In the data rows, the value 128 means zero.
Here are some points, each followed by its number:
[176 136  79  43  78 139 113   0   0 182  63 119  70 178 139] 0
[129 108 173 126 180  79  62 244  95 155 141  84 147 101 117] 1
[183 125 156  62 176  96 119 117  80 255 128  89 137  91  78] 2
[100  98 128  90 118 105 114  86  73 137 101 118  95 145 117] 3
[ 67 121 107 129  91 152 123   3 113  53  67 148  97 193 184] 4
[106 130 157 162 134 133 131 177 127 102 130 101 160  94 141] 5
[ 76 139 114 189  91 134  79 167 145   0  78 119 137 175 201] 6
[126  84 157 148 170 103 117 255 144 181 170  89 164  41  77] 7
[ 83 140 117 178  85 153  77 183 156   0  84 115 142 167 196] 8
[107 127 118 152 132 146 132 165 162  41 119 143 112 158 190] 9
[161 172  72 102 103 144 198  24 183 152 137 182 124 163 104] 10
[169 117 133  64 165 103 109  48  65 231 118 101 110 132  95] 11
[ 64  93 111 116  85 133  90  78  93  41  90 142  85 190 188] 12
[ 78 127 117 195 100 153  90 173 161   0  90 134 131 177 202] 13
[ 71 128 114 140  92 147  68 164 142   0  90 122 126 184 198] 14
[150 166  72 107 105 153 194  22 187 156 136 182 130 153 114] 15
New points follow, each followed by the numbers of its three nearest points above, nearest first.
[134 126 101 161 116 167 160 156 200  74 145 190 104 142 170] >> 9 13 5
[ 93 131 182 191 118 149 141 236 156 113 181 176 120  91  99] >> 5 7 9
[124 120 116 119 120 135 156 116 149  87 128 147 124 138 168] >> 9 5 3
[196 144 125  98 171 119 163 116 140 191 125  96 178  84  96] >> 2 11 5
[148 118 158 153 168 104 135 255 135 192 196  84 163  32  82] >> 7 1 5
[138 133  74 157  69 204 160  38 186   0  83 204  65 217 200] >> 4 12 9
[ 96 121 124 150 129 132 123 153 148  42 119 164  99 162 188] >> 9 13 14
[ 87 124 112 131 102 147 123   2 118  42  74 130 107 204 187] >> 4 12 3
[ 86 122 167 176 118 119  51 184  92 100 125 107 118 138 127] >> 5 1 9
[173 179 104  67 189 146 174 109 155 194  84  53 209  80  89] >> 2 11 5
[ 84 126 183 204 119 146 141 243 162  88 186 169 116  93 111] >> 5 9 7
[107 109 124 128 119 123  96 152 105  83  96  96 139 126 143] >> 5 3 9
[130 101 153 148 180  95 115 255 127 202 171  87 175  26  68] >> 7 1 5
[ 83 109 104 127  95 152 116  13 109  60  73 141 103 203 184] >> 4 12 3
[176 115 129  69 159  98 116  45  60 245 116  97 109 129  92] >> 11 2 3
[123 100 165 150 163 105 126 255 130 180 175  99 154  43  84] >> 7 1 5
